(in the rows, 128 means zero)
Each named turn below is shown by a few rows before and after it. Which turns, in which order, take the first row of each later pair to the second? The first pair is answered.
turn N:
[ 98 130 143 161 119  93 133  96 140 113 144 158 124 162 119]  ->  [ 97 126 159 164 101 119 149  97 131 126 136 160 125 153 122]
[146 134 119 114 142 120 114 119 134 112 143 126 125 136 123]  ->  [145 135 122 138 150 130 126 115 134 117 139 137 128 142 130]
[158 121 126 150 159 108 137 115 152 106 153 137 159 133 128]  ->  [159 118 143 165 144 140 158 118 143 122 144 141 160 125 130]
turn L:
[149 153 132 123 157 144 157 133 132 133 143 151 146 111 164]  ->  [143 151 129 121 157 145 157 139 125 134 140 144 141 104 168]
[135 114 158 148 125 195 186 143 112 148 117 134 124 115 147]  ->  [110 112 128 102 140 156 161 164  95 140 120  98  92  90 161]
[140 135 135  88 104  95  78 122 134 106 119 107 138 138  99]  ->  [155 137 156 120  91 123  95 108 143 111 116 129 160 155  91]
turn J:
[132 133 172 160  92 177 148 117 100 171 112 161 122 124 132]  ->  [132 141 167 160 111 178 157 125  98 172 116 165 119 122 151]
[147 143 133 132 137 124 111 112 140 107 146 135 151 141 107]  ->  [148 150 131 128 149 125 115 116 138 110 151 138 152 138 120]
[ 93 105 120 117 134 100  93 154 117 125 118 100  99 113 108]  ->  [115 110 136  88 116 111  89 158 122 128 130  99 108 103 106]
[126 128 150 135 111 164 144 117 119 146 122 132 136 122 147]  ->  [120 131 144 144 124 162 150 121 119 147 120 133 135 125 156]
turn B:
[114 142 139 148 186 198 167 128 113 139 106 136 156 110 140]  ->  [ 85 129 118 181 183 166 148 113 118 123  86 122 148 129 107]
[134 150  95 129 183  72 119 113 122 101 136 131 141 154 148]  ->  [151 157 100 113 177  76 111 115 126 102 147 139 149 153 147]
[130 166 118 121 175 128 137 136 100 133 136 150 112 113 163]  ->  [107 155 102 145 176 111 129 129 100 125 118 137 103 124 150]
[123 115 129 158 105 153 123 134 123 128  95 156 124 142 140]  ->  [126 114 126 157  99 146 112 131 127 122  96 156 125 146 128]
Now pairs of rows:
(2 to 3 turns a pair)
[ 90 119 129 182 148 148 159 130 107 144 100 122 108 128 148]  ->  [ 94 118  96 135 139  82  95 127 125 108 119  99 106 137 108] | L, B
[122 143 118 176 204  95 114 110 123 120  97 155 131 165 137]  ->  [185 140 170 113 106 121  85 104 139 121 120 158 164 151  83] | J, B
[108 118 116 111  97 104 113 152 116 121 112 110 126 127 113]  ->  [125 133 103 104 133  91 111 156 125 112 133 126 135 136 134] | J, N
[111 113 145 142 118 150 152 125  96 152 115 131 107 115 146]  ->  [112 116 133 109 122 132 136 135  92 147 127 119  97 101 152] | N, J
[111 143  76 107 212  71 147 132 124 112 126 130  98 122 163]  ->  [112 118  92 161 133  68 118  80 152  95  94 130 125 164  65] | J, L
[ 85 113 105 168 157 126 154 141 102 154 103 107 104 107 156]  ->  [ 91  98 126 142  91 138 140 138 103 157  96  87 106  95 119] | N, J
[ 64  94  99 171  95 106 117 153  91 111  85  62  57  83  70]  ->  [140 110 126 143  54  97  71 119 142  81 124 102 119 122   5] | B, L
[102 116 133  94 114 142 136 159 121 148 130 108 114  91 146]  ->  [ 82 112 107 112 131 108 119 150 127 132 122  98 104 106 136] | B, N
[125 121 143 152 121 165 122 112 159 130 113 177 145 161  99]  ->  [ 86 108 128  90 101 148 111 152 119 146 103 118  94 104 120] | N, L, L
[ 70 125  78 123 158  60 111 127 112 116 102  92  91 120 130]  ->  [151 150 114  42 123  74  87 130 137 109 159 119 132 111 119] | B, B
[105 101 147  94  72 116 131 119  88 133  99  84 102 123  87]  ->  [136 118 127 111 105  75  99  91 127  97 121 117 137 171  65] | N, L
[155 164  89 103 204  77  72 124 160  91 189 152 146 157 140]  ->  [138 163 131 147 218 172 165 147 118 153 165 169 130 122 211] | B, B, N
[104 121 140 179 136 163 142 129 111 134 100 135 128 135 127]  ->  [ 99 120 107 110 136 105  92 146 110 114 119  96 107 115 121] | N, L, N
[113 129 123 155 156 164 170 146 105 147 116 127 123 123 165]  ->  [ 98 107 130 144  89 153 137 132 105 143  94  92 115 118 107] | J, N
[144 127 140 169 128 146 132 109 145 129 132 168 153 158 103]  ->  [155 136 156 140 129 173 151 129 131 147 142 168 146 130 135] | N, J
[159 145 137  80 128 106  95 122 163  71 177 155 159 135 113]  ->  [124 126 121 126 119  88  86 102 168  58 144 140 152 160  80] | J, J, J
[158  97 115 141 133  84 102  96 144  95 164 160 149 189  72]  ->  [182 106 152 144 116 137 135  97 142 119 170 183 165 179  88] | N, J
[119 130 113 136 145 104 119 118 136 116 126 128 138 139 121]  ->  [116 120 136 143 108 132 131 113 127 131 111 123 137 132 105] | N, L, J
[120 117 105 111 161  93 115 179 142 139 158  85 134 147 112]  ->  [104 114 116 151 177 128 153 182 130 159 139  96 129 145 136] | N, N, L
[105 121 126 124 133 145 151 149  96 141 107 107 103  97 144]  ->  [127 118 119 133 105 108 102 114 132 106 117 112 136 136  76] | B, B, L
[138 119 161 199 123 163 159 101 138 143 112 171 158 149 117]  ->  [162 131 171 170 125 174 165 114 138 147 131 181 163 133 136] | J, J
[137 142 100 125 164 109 116 123 142 118 152 149 147 162 137]  ->  [137 132 144 140 119 177 159 130 121 155 132 155 147 136 145] | N, N
[132 142 116 105 143  75 123 174 106 161 144  92 138  91 139]  ->  [144 138 113 126 122  57  94 145 130 139 143 103 163 126  92] | N, J, B
[118 117 100 147 134 103 110 101 127 113 118 118 118 155 115]  ->  [155 123 135 121  92 130 108 100 136 121 135 129 138 144 103] | L, J
[110 118  97  92 109  65  88 122 125 112 126  93 107 124 112]  ->  [102 126  84 103 147  62 104 131 119 113 131 102 100 123 144] | J, J, J
[ 83 113 112 114 118 128 135 142  98 149 105  87  79  93 137]  ->  [ 78 123  92 162 168 113 143 129 111 136 106 112  90 126 149] | N, N, N
[ 84 102 110 187 143 132 172 116 129 111  92 114 131 136 104]  ->  [ 90  94 122 144  90 126 146 122 126 112  94  87 127 119  75] | N, B, L
[110 130 134 136 145 154 158 127 112 145 121 119  90 104 138]  ->  [ 98 120 123 139 125 129 133 116 115 131 110 101  86 113 103] | B, N, N
[166 116 127 121  76 115 104 154 129 103 129 122 129 123  78]  ->  [161 125 106 176 133 104 117 140 145  95 126 150 141 158  92] | N, N
[101 108 147 105  64 142 118 137  95 143 110  88 103 103  93]  ->  [135 130 132  55  90 105  87 142 115 118 148  98 116 110 101] | N, B
[120 158 116 152 137 143 179 115 131 159 127 131 110 120 171]  ->  [ 98 142 120 168 101 138 168 105 128 159 106 115 102 123 140] | B, N
[153 132 157  79 102 157 140 154 106 157 138 111 124  92 140]  ->  [147 146 103  95 178  84 103 142 137 113 158 123 129 135 140] | N, N
[100 111 138 175 109 142 151 123 105 133 106 122 130 143 117]  ->  [141 123 139 128  88 120 110 114 131 110 137 130 153 151  87] | B, B, N
[ 93 115 119 159  97 109 103 107 126 127  96 102  96 128 106]  ->  [139 141 124  73 106 101  88 131 131 122 146 107 104 102 130] | J, B, N
[114 124 135 108 114 148 159 163 118 153 135 106 106 108 160]  ->  [ 94 126 100 129 151 107 138 156 126 130 131  99  99 129 157] | N, J, N
[147 154  82  78 186  91 100 126 117 146 149  94 114 100 162]  ->  [159 129 118 114  80 109  74  80 140 140 122  88 143 128  62] | N, J, J
[ 80  87 107 133 109 120 135 125 107 127  84 104 116 121 105]  ->  [107  94 132  93  89 149 145 140  99 143 102 106 122  95 119] | J, B, B
[162 135 132  80 161 127 130 160 150 119 177 139 133 127 132]  ->  [161 137 141 119 174 151 155 153 148 129 166 159 140 136 143] | N, N
[110 123 159 166  81 186 152 125 111 160 105 113 122 111 117]  ->  [108 131 131  95 108 156 137 160  97 156 130  88  97  78 150] | J, L
[128 121 132 154 127 109 115 142 119 145 137  94  97 138 127]  ->  [138 125 141 137 125 123 120 150 117 152 146  96  99 125 140] | J, J, B
[ 86 124 122 152 154 149 166 149 107 152 103 110 118 120 174]  ->  [ 80 115  92 161 146  90 111 126 132 116 100  97 124 152 118] | B, L
[ 86 139 118 180 157 136 114 113 142 112 140 108 104 129 149]  ->  [ 79 135 116 164 152 136 115 123 133 120 138  96  92 116 153] | L, N, L
[106  84 136 158  80 170 139  95 111 144  97 125 112 125 123]  ->  [113  90 127  88  79 153 122 121 101 143 120 101  98  93 145] | L, J
[114 123 124 102 130 137 142 157 101 138 144 108 115  85 162]  ->  [ 99 123 102 113 149 104 123 149 109 123 139 101 108 100 151] | N, B
[135 152 111 102 170 102 121 140 133 144 147 124 104 123 144]  ->  [133 151 130 137 165 141 155 139 124 165 132 140 109 126 157] | N, N
[135 163 138  79 169 132 129 153 122 133 174 164 129  73 148]  ->  [124 136 137 113  96 104  79 111 149 109 145 147 144 110  49] | J, J, B
[ 99 104 118 170 153 139 126 111  82 130  99 138 153 165 125]  ->  [127 110 147  85 112 164 125 141  64 149 122 122 145 114 143] | N, N, J
[117 123 130 195 138 126 131 108 115 166 102 109 112 130 122]  ->  [150 137 112 125 135  76  79 113 132 136 141 101 122 129 101] | L, L, B
[131 128 161 179  78 180 167 107 138 142  90 156 155 111 111]  ->  [100 119 130 210 100 149 157 103 136 131  73 144 138 127 104] | J, B, B
[133 140 116 144  95 119 129 114 132 179 112 145 125 123 126]  ->  [143 148 104 114 110  94 110 120 136 169 132 144 127 117 128] | J, N, N
[136 141 141 138 130 150 147 113 138 128 138 160 153 143 133]  ->  [127 142 138 133 143 155 160 127 129 133 138 152 142 132 152] | N, J
[148 138 133  94 130 132 125 140 111 151 166 140 127 102 159]  ->  [162 145 130 109 140 124 119 127 129 139 172 158 143 125 149] | N, L
[ 74 118 114  90  63 102  82  93 126 129 130  80 115 126  89]  ->  [ 85 152  99  69 169 112 125 133 114 142 169 109 102 108 198] | J, J
[162 121 129 119 149 132 145 127 128 119 127 151 140 130 149]  ->  [139 112 127 136 147 140 156 130 116 129 110 143 127 125 154] | N, B
[121 110 123 166 116 120 159 105 140 103  85 100 134 159  84]  ->  [150 122 149  83 100 154 178 146 117 133 117  87 122 103 133] | J, B, L
[ 80 120 119 208 146 130 138 112 127 118  81 133 130 159 100]  ->  [ 87 107 123 162  89 118 101 114 129 111  85 104 127 144  62] | L, N, B
[ 63 101 103 159 133 122 138 129 103 129  78  99  90 125 115]  ->  [ 62 101  99 140 126 109 128 132 105 123  82  87  88 117 111] | N, N, N
[105 129 132  78  73 143 115 149  92 141 109 109 104  68 105]  ->  [ 69 122  84 120 119  95  99 140  99 119  93 101  92  96 100] | J, B, B
[144 103  79 155 166 147 144 163 130 118 150 144 131 133 196]  ->  [149  93 108 116 108 175 147 177 112 137 145 124 123  97 186] | N, N
[154  79 146 138  97 116 120 108 137 127 121 131 158 142  88]  ->  [165  89 153  84 101 131 130 137 120 143 140 123 143 103 128] | B, B, N
